In the data rows, 128 means zero.
Here are some points:
[131  94 145 127 153 143 127 109 154 124 144 130]
[113 134 115 135 111 118 110 151 121 145 121 130]
[119  93 113 157  38 125  27 228 130 108 128 195]
[ 78 129  89 194 122  83 103 117 106 160 113  95]
[137 147 128  92 126 131 134 129 116 134 132 144]
[154 115 158 119 119 160 118 124 151 101 149 130]
[127 141 128 113 118 123 140 127 124 134 124 139]
[137 145 137 100 150 124 178  94 128 127 120 123]
[128 128 129 132 128 124 131 134 129 131 115 123]
[135  61 150 189  91 150  42 200 152  89 163 164]
[151 156 135  54 121 120 147 116 126 151 115 154]
[135 115 129 130 129 129 124 126 120 137 134 122]
[132 117 133 118 119 123 118 139 126 120 123 152]
[153  93 156 107 154 164 130 117 156 101 160 128]
[ 94 126  93 186 153 101 125 114 116 151 118  81]
[134 171 118 120 117 123 159 131 107 143 116 135]
[129 137 130 113 126 119 134 124 121 134 125 136]
[107 149 110 139 125 112 142 132 111 140 102 121]
[206 125 196  30 161 184 174  99 172  90 174 150]
[182  81 178 137 207 183 155  79 183  71 191  65]
Here are 14 more points, each followed by its number:
[127 100 142 132 123 131  82 138 146 117 152 131] 0
[129 149 122 130 115 121 146 131 116 136 119 132] 1
[144 116 150 104 158 151 156  85 150 115 140 122] 2
[148  97 160 128 122 145  99 143 155 103 151 137] 3
[124 100 132 109  87 147  93 191 125 118 137 207] 4
[173 104 168 109 141 168 128 125 166  89 149 125] 5
[147 146 158 104 217 158 228  27 143 114 140  81] 6
[120 153 119 121  99 101 123 145 100 150 112 127] 7
[ 69 155  74 155  81  70 110 164  75 179  71 139] 8
[ 98 148  97 134 106 105 120 141 101 160 106 127] 9
[140 125 137 117 142 136 134 109 136 118 131 124] 10
[114 136 123 128 126 117 139 132 112 132 120 132] 11
[108 119 110 177 136 109 112 117 123 131 120  99] 12
[101 176  93 131 129 103 164 120 101 156  97 132] 13
Which of these numbered points is nearest to each point below by angle, seen from the average point of the first points? Its number follows each.
[131 116 126 113 113 131 117 150 119 131 121 174] > 4
[129 124 124 120 128 135 129 146 122 133 123 162] > 4
[165  95 161  68 103 164  93 162 158 105 160 188] > 4
[118 111 126 231 206 115 131  55 155 118 144   0] > 12
[ 45 166  41 136  17  48  58 215  43 211  49 202] > 8
[119 105 125 153 126 133 104 144 131 118 135 129] > 0
[104 197  94 129 134  90 181 104  85 164  83 119] > 13
